In the data rows, the value 128 means zero.
The table, row by row:
[121 110 153 159 129 135  70 145]
[112 141 165 124 135  81 145 119]
[145 122 116 147 160 131 138  69]
[111 144 152 131 140  67 151 125]
[122 111 145 158 132 137  78 148]
[151 123 112 145 162 130 138  68]
[100 142 108 132 177 150 125  96]
[ 95  96 133 104 129 182 151 129]
[115 113 145 150 132 132  80 138]
[144 107 141 124 117 140  89 173]
[113 150 165 128 133  81 146 119]
[114 114 149 150 129 134  76 150]
[149 123 109 151 162 131 133  72]
[ 94  91 136 111 127 176 140 130]
[103 139 122 115 135  89 175 150]
[100 143 111 128 168 151 129  99]
[125 108 140 152 132 140  73 149]
[146 119 115 149 159 130 138  76]
[147 116 114 147 159 131 132  81]
[124 112 144 166 127 132  73 150]
[144 117 113 147 155 122 134  76]
[144 124 114 146 164 123 135  77]
[114 145 161 136 133  74 147 117]
[ 90 136 106 132 177 140 128 100]
[140 119 110 138  84 176 148 104]
[139 107 128 177 145 127 101  99]
[100 145 109 135 176 144 129 101]
[145 104 134 176 148 129 103  93]
[142 115 129 180 152 136 102  99]
[127 107 149 160 129 134  74 149]
[150 120 112 147 161 128 131  78]
[147 119 116 152 158 127 135  76]
[101  97 142 114 128 175 146 123]
[ 94  97 140 108 126 176 148 132]
[146 102 135 111 126 133  88 175]
[139 114 129 172 148 137  96  92]
[101  98 140 105 126 181 149 129]
[102 135 100 134 176 150 125 100]
[114 155 165 131 133  71 152 125]
[145 107 144 122 113 137  91 177]
[112 155 155 127 135  77 144 119]
[146 110 133 181 147 131  92  94]
[123 108 148 161 129 129  83 147]
[106 139 109 126 176 142 129 102]
Each group has one hidden pattern, and each of its rows is that pattern moved along and wrapped round at the ends. There are 3 groups.
Some new rows, each followed by its group:
[146 117 119 144 158 123 136  79] b
[149 121 110 148 162 127 137  75] b
[147 119 113 148 158 125 133  79] b
[121 113 149 165 128 135  78 145] b
[145 114 119 143 160 128 134  71] b
[ 97 139 104 132 176 149 130  99] m
[110 148 157 137 128  75 150 121] b
[108 138 119 116 134  91 175 149] a
[150 121 118 147 154 129 134  73] b
[138 113 128 180 143 135  98  95] m
[ 93 135 105 137 175 149 133 103] m
[148 114 112 149 159 135 127  66] b
[ 94 137 116 123 168 149 132  95] m
[109 149 160 119 127  75 149 118] b
[115 153 158 130 131  79 144 115] b
[143  99 132 120 124 136  91 179] a
[ 97 143 105 127 172 148 136 100] m
[125 147 156 133 138  74 157 121] b
[143 108 141 116 115 135  94 185] a
[119 115 151 156 128 132  74 153] b
[100 134 120 114 140  94 176 144] a
[114 149 161 132 133  74 147 123] b
[145 116 115 139  95 175 145 105] a
[140 113 125 177 143 130  96 105] m
[135 110 118 134  86 175 140 102] a
[144 100 135 115 122 138  92 175] a
[134 124 119 140  95 176 143 102] a
[136 128 121 135  91 175 140 107] a
[124 114 144 161 127 141  73 145] b
[ 99 102 133 109 125 177 146 135] m
[101  93 140 104 133 178 149 136] m
[137 105 131 172 145 130 102  98] m
[ 99  97 133 111 123 177 146 131] m
[111 144 161 131 136  72 145 117] b
[143 113 120 140  86 175 139  99] a
[123 112 144 162 136 136  70 150] b
[148 122 110 151 164 127 139  76] b
